In the data rows, the value 50 means zero.
Here are some points:
[65 39 42 55 65 69 55 77 41 48 43 53 46 55 53 38 55 37 52 61 26 52 28 38 59 23]
[39 38 45 72 48 43 46 42 38 59 36 49 40 42 46 59 40 49 47 58 79 64 55 66 46 60]
[37 44 63 58 46 38 51 55 45 60 52 57 50 39 46 42 55 55 54 55 51 54 52 63 58 53]
[32 50 65 16 86 44 54 34 48 44 52 51 55 65 50 43 41 54 66 50 39 47 63 20 68 33]
[46 54 54 50 83 57 60 52 46 48 51 43 41 46 49 33 44 36 50 66 46 52 54 35 61 45]
[43 46 61 46 71 51 54 52 39 58 65 46 45 52 43 42 55 48 53 60 45 44 59 37 52 47]
[56 48 56 55 58 46 55 39 45 47 42 39 52 46 62 47 51 57 47 62 45 43 53 35 50 46]
[50 52 82 37 52 52 44 36 46 62 51 58 55 37 57 44 70 49 39 59 47 44 46 60 57 39]
[39 45 46 50 46 58 64 62 53 53 44 46 35 51 45 52 52 50 48 44 50 64 50 56 49 39]
[48 42 47 41 86 59 61 69 35 54 60 48 30 77 40 28 24 41 61 54 43 37 48 32 57 24]
[56 49 58 26 34 54 31 36 63 53 61 56 51 46 48 41 58 60 69 31 61 61 35 61 58 31]
[52 46 45 53 51 46 44 55 52 59 57 57 61 49 44 48 50 58 46 38 51 60 53 53 61 49]
[46 30 49 50 56 46 64 87 60 56 53 60 22 55 40 35 55 46 52 41 51 72 38 62 60 35]
[43 51 36 60 62 44 42 54 52 58 53 49 61 49 34 56 44 59 54 54 45 52 44 56 54 44]
[61 58 42 40 31 42 64 54 49 48 38 37 41 50 68 59 47 59 51 33 48 38 43 57 46 71]
[59 56 59 45 43 37 52 48 50 52 46 47 53 53 58 52 54 53 49 39 57 61 56 58 59 51]
[39 39 53 60 49 46 51 55 40 55 46 44 53 46 42 66 44 61 29 51 40 35 48 57 38 60]
[48 53 47 59 49 22 37 48 52 47 58 68 61 64 62 52 55 45 65 46 58 52 29 70 45 34]
[50 71 09 45 69 61 40 65 62 28 62 45 47 60 32 50 11 30 51 37 44 37 62 48 46 70]
[54 48 43 72 51 62 34 24 69 46 52 64 65 37 44 55 52 65 42 71 51 69 36 53 35 67]
[55 67 55 53 72 51 42 49 52 50 60 34 55 58 51 40 46 56 47 57 45 40 54 38 52 47]
[46 48 59 44 39 52 59 50 46 50 33 47 32 52 54 46 41 40 48 49 57 33 58 48 43 71]
[57 53 53 62 59 46 63 32 47 45 40 26 46 39 68 39 59 62 46 73 50 43 53 26 43 44]
[49 50 71 68 50 51 45 18 39 45 49 47 58 31 61 56 70 51 46 68 54 43 49 45 44 63]
[37 59 41 44 48 90 34 63 48 39 65 55 44 43 19 48 16 26 53 44 65 00 72 40 21 91]
[67 77 53 74 67 67 38 30 57 45 75 20 62 55 52 32 57 55 24 66 44 49 58 35 51 50]
[43 50 66 56 56 58 52 41 42 49 60 39 38 51 60 44 59 45 46 51 48 49 58 42 52 57]
[26 38 53 28 61 41 61 69 47 53 48 37 24 60 54 51 26 43 64 39 47 26 49 54 40 63]
[67 37 50 52 36 38 63 46 42 61 31 58 50 47 65 44 74 61 73 61 64 89 52 67 60 30]
[53 62 43 53 61 49 36 54 40 53 46 39 61 38 46 48 37 49 54 54 74 46 74 46 56 74]
[52 72 57 31 37 27 25 41 72 43 71 68 67 66 52 46 53 53 59 17 69 62 54 60 58 36]
[37 33 70 43 61 47 58 55 23 56 40 61 41 54 54 59 57 45 67 76 27 18 38 41 34 16]
[48 21 53 48 70 03 87 32 44 61 00 67 65 07 88 47 46 99 87 93 38 67 48 16 50 13]
[46 46 64 59 59 53 57 49 41 54 54 47 48 50 54 41 59 50 51 58 51 46 51 36 64 48]
[47 55 54 58 63 41 45 48 46 45 62 42 55 62 44 44 35 41 53 53 56 36 53 49 52 56]
[65 48 38 68 38 54 50 58 41 60 39 33 52 63 38 69 53 39 47 40 68 56 59 64 62 47]
[41 50 59 59 36 38 39 19 51 54 62 64 74 52 43 65 99 77 50 47 36 68 66 32 75 26]
[33 42 65 47 67 49 64 53 47 63 51 59 44 38 44 53 56 60 58 65 30 36 47 43 61 45]
[57 48 56 55 56 16 47 60 40 56 68 48 52 83 53 42 28 51 52 37 65 41 54 57 60 41]
[55 65 63 19 33 60 33 39 61 24 36 58 55 44 60 52 45 31 53 44 60 47 46 59 38 65]
[42 43 49 47 32 61 38 33 60 41 55 57 43 41 58 58 67 44 48 44 52 54 40 56 40 64]
[53 55 62 55 54 30 44 53 38 46 66 46 57 66 59 46 42 46 53 44 59 35 52 50 48 64]
[57 45 76 11 29 35 32 59 40 62 30 48 59 55 36 61 57 63 72 65 42 17 60 41 34 19]
[53 64 38 62 37 25 40 64 53 50 66 70 77 52 47 54 49 64 63 43 65 56 51 56 55 40]
[46 44 63 50 51 59 55 39 50 51 60 47 39 42 55 46 62 50 45 55 51 55 51 45 49 53]
Here are 25 more points, each followed by its number:
[46 60 61 50 21 45 37 41 45 61 21 65 66 36 61 75 55 55 50 56 73 56 46 73 37 59] 0
[48 43 48 45 59 42 54 60 40 51 29 47 52 55 50 52 47 50 53 56 42 37 63 37 61 44] 1
[45 48 62 53 62 53 51 39 41 55 61 39 43 50 53 48 61 42 49 57 43 56 58 44 57 50] 2
[56 55 55 53 50 53 42 46 55 52 45 44 51 48 51 45 52 55 43 53 49 56 54 44 53 57] 3
[45 42 53 52 65 52 56 69 43 52 52 52 48 51 36 41 41 53 51 63 53 45 42 51 46 39] 4
[49 47 44 49 60 34 61 51 50 52 35 48 44 49 67 55 43 56 60 48 45 51 41 52 55 51] 5
[58 45 65 42 38 52 58 44 51 52 33 38 33 45 60 46 41 36 46 46 60 41 63 53 44 82] 6
[67 49 74 46 26 59 40 69 36 80 85 68 77 51 40 64 76 52 31 13 33 42 39 54 74 32] 7
[54 51 37 57 65 50 58 65 50 45 37 42 40 61 56 37 44 42 48 50 49 43 57 35 56 50] 8
[39 44 69 49 54 62 56 30 39 48 63 44 28 51 56 46 63 47 45 54 52 49 62 42 56 57] 9
[56 34 66 41 53 57 50 58 45 38 33 49 45 55 54 48 61 41 37 71 22 28 42 20 32 33] 10
[47 43 55 58 58 40 59 54 34 51 33 34 43 50 52 50 51 41 58 61 64 44 58 54 54 49] 11
[54 18 45 62 99 32 61 81 21 46 18 21 32 63 63 56 12 12 53 67 46 20 56 43 64 68] 12
[37 43 24 75 57 18 47 48 45 53 31 44 53 50 50 65 60 58 71 63 56 63 69 50 62 43] 13
[49 35 52 54 37 53 31 28 56 51 49 56 58 30 54 57 64 47 50 53 71 70 45 71 39 78] 14
[46 46 43 56 56 54 52 60 48 50 58 57 53 52 39 44 43 55 55 51 51 47 50 42 57 48] 15
[48 43 49 45 54 40 57 46 49 49 40 54 50 45 58 43 51 61 59 61 47 49 48 45 50 40] 16
[49 45 58 48 37 56 57 62 40 54 44 48 46 51 46 56 49 43 47 46 54 42 56 53 48 50] 17
[78 57 36 44 42 34 76 57 33 47 00 29 43 34 72 80 29 45 71 78 39 07 17 49 14 56] 18
[48 42 50 65 65 57 62 56 53 51 53 52 50 44 48 46 54 51 40 62 41 49 41 56 54 46] 19
[58 54 53 60 53 34 50 71 39 53 63 56 57 57 54 50 45 51 50 55 55 48 48 56 46 48] 20
[60 45 75 52 49 99 64 57 36 44 68 43 43 57 43 41 50 37 07 35 47 47 45 31 63 65] 21
[48 48 49 49 50 51 55 58 53 52 48 50 41 55 43 47 49 49 49 48 50 56 56 49 50 44] 22
[42 60 72 66 82 22 32 46 37 37 81 32 59 79 45 31 23 22 53 50 74 14 62 57 63 63] 23
[33 54 59 35 29 52 64 52 52 45 50 44 36 43 58 53 57 48 53 36 47 34 39 54 38 63] 24
Which two of these numbered points are nearest to each point below by angle, seen from the average point of the first points? Their numbers follow each, nearest first.
[49 49 58 52 34 52 45 48 45 54 33 60 61 33 52 59 51 53 49 57 63 55 52 63 42 53] > 0 14
[74 58 57 86 25 62 52 70 46 66 60 63 85 50 46 50 86 75 14 30 51 65 44 43 65 19] > 7 21
[40 37 56 51 36 72 41 35 80 31 58 56 41 33 51 34 55 37 38 51 50 63 28 50 33 78] > 14 24
[45 55 59 47 16 56 48 41 43 51 30 61 52 31 51 58 57 57 43 50 73 47 48 65 31 61] > 0 14
[28 27 60 56 65 54 66 01 56 31 60 55 15 62 75 24 69 55 50 60 43 68 31 51 62 23] > 9 2
[48 47 67 57 51 32 47 49 41 41 62 48 63 65 56 49 40 42 50 52 53 35 50 55 47 65] > 23 20
[50 41 56 46 31 62 56 68 41 58 40 47 39 47 45 54 53 44 39 40 51 35 56 54 47 64] > 17 6
[45 56 31 42 49 45 67 50 58 46 41 37 39 47 63 58 44 56 47 37 43 43 41 53 49 67] > 5 24
[43 52 30 69 53 51 30 31 59 45 57 66 69 44 38 53 52 66 54 66 55 72 42 48 39 53] > 14 13
[43 50 00 41 39 55 61 37 62 34 24 73 28 52 67 90 20 12 40 00 45 91 48 99 65 52] > 5 22
[46 43 60 51 55 49 52 53 35 50 49 50 45 52 47 48 54 45 61 67 43 32 49 43 40 36] > 10 4
[41 33 78 64 54 61 59 36 33 51 20 69 49 29 44 54 68 48 40 88 50 51 43 46 36 29] > 10 19
[39 34 34 48 52 50 68 49 59 39 41 46 07 63 60 40 53 29 55 43 39 39 53 49 58 73] > 8 6
Here are 25 other points, each followed by its number:
[48 58 55 45 38 52 41 50 47 54 41 57 54 41 48 56 45 57 52 47 62 51 51 64 46 56] 0
[51 43 75 46 41 46 51 42 44 51 42 56 50 38 63 47 73 46 43 57 48 42 36 57 51 45] 1
[55 48 38 58 53 47 50 54 54 45 49 50 48 54 53 43 44 46 53 52 51 46 44 53 52 56] 2
[39 51 57 44 56 44 51 50 49 57 53 55 53 45 44 42 56 62 59 58 41 42 47 49 59 34] 3
[37 46 25 60 56 48 42 54 60 54 68 60 58 54 29 57 52 65 53 48 35 48 43 44 48 41] 4
[44 54 48 35 33 49 50 40 54 48 44 56 53 40 59 57 55 56 62 44 52 47 51 45 44 64] 5
[30 37 63 66 71 47 54 51 50 45 57 48 37 43 46 46 57 40 49 67 40 31 50 51 51 51] 6
[62 48 51 44 53 68 38 38 54 33 46 45 45 65 67 43 41 31 32 38 43 35 54 30 51 71] 7
[47 47 59 53 49 53 53 44 45 50 52 49 48 46 55 53 60 48 49 54 45 47 49 46 49 48] 8
[56 50 13 33 21 48 68 50 55 47 41 62 33 50 54 72 30 33 55 04 59 76 54 93 64 58] 9
[55 61 40 46 45 46 45 60 58 56 63 45 51 52 41 55 48 57 56 41 45 50 54 58 46 45] 10
[67 70 46 40 28 47 25 43 64 45 38 49 63 43 46 67 73 43 63 48 73 79 63 82 31 30] 11
[60 55 46 48 49 61 56 63 55 47 53 49 44 48 51 41 51 47 48 52 43 57 44 54 57 44] 12
[63 54 67 62 33 32 46 58 44 48 44 60 72 57 68 60 51 41 44 57 57 39 33 59 30 54] 13
[60 47 65 38 41 53 65 49 33 62 44 58 47 44 49 44 65 62 67 60 58 66 65 43 53 20] 14
[23 44 46 42 50 53 39 26 71 42 60 46 42 56 43 69 43 57 42 33 39 59 44 56 40 61] 15
[46 46 45 46 36 57 24 31 59 38 60 64 43 41 63 59 56 37 54 33 54 56 39 72 32 68] 16
[51 49 43 67 48 29 55 64 41 51 52 56 60 62 49 48 47 61 63 56 58 60 54 49 53 30] 17
[58 99 20 29 23 27 00 31 83 58 47 63 70 15 52 63 06 78 68 26 81 55 64 93 31 99] 18
[41 40 69 46 51 42 59 53 45 56 60 49 51 39 46 50 67 55 63 55 42 42 39 49 63 40] 19
[26 29 46 52 53 57 71 70 52 52 38 55 25 49 46 50 63 43 50 41 53 68 46 49 42 25] 20
[83 59 40 58 51 76 53 85 44 59 57 39 51 58 42 42 45 46 32 53 58 50 51 36 40 47] 21
[47 49 54 58 54 81 60 46 47 47 55 56 50 44 46 47 58 44 24 47 41 49 43 39 60 59] 22
[58 46 65 43 62 46 50 48 57 51 57 32 38 52 62 29 55 47 48 67 41 43 39 50 41 56] 23
[50 45 43 15 34 52 54 61 68 62 53 54 34 57 61 68 43 44 44 11 38 61 26 77 46 58] 24
The same question for these:
[69 49 37 45 56 76 58 77 51 53 57 48 29 48 48 24 44 49 40 60 32 63 33 49 67 44] > 12 21
[61 58 56 42 27 54 37 33 50 56 40 53 65 33 57 73 72 51 44 48 63 68 52 67 32 52] > 11 0
[57 62 53 60 62 57 46 41 47 47 65 34 58 67 53 37 52 50 42 63 44 38 47 38 44 45] > 23 21
[33 32 12 54 57 48 78 75 71 44 54 39 05 62 43 45 63 32 62 44 29 59 48 45 51 37] > 20 12
[44 52 47 48 48 50 45 40 58 48 57 49 45 51 47 54 46 55 52 42 49 52 49 56 48 53] > 15 16
[36 45 61 74 67 37 71 54 32 53 28 36 56 48 49 64 52 60 50 81 36 28 54 42 47 47] > 6 8
[43 46 55 34 57 53 50 72 47 61 53 45 37 60 45 57 47 46 44 38 43 46 47 57 44 42] > 24 20
[46 49 45 37 31 63 53 65 37 59 29 51 33 47 49 68 47 34 40 36 51 28 49 64 37 53] > 24 9
[53 46 55 32 56 55 49 55 45 47 27 55 37 49 56 42 36 26 55 57 58 29 63 52 45 74] > 7 2
[62 54 65 36 53 43 51 59 51 54 45 49 49 48 55 36 62 51 62 68 46 54 41 42 54 21] > 14 3
[41 69 43 00 04 45 46 12 63 40 27 66 67 09 71 70 51 79 74 31 64 43 59 39 34 91] > 5 18
[40 53 20 59 64 36 54 42 69 54 66 51 47 51 48 60 51 65 64 52 37 51 41 51 66 45] > 4 10
[51 77 00 42 83 70 41 68 65 26 70 48 41 59 33 49 00 24 54 38 38 26 68 44 48 77] > 2 7
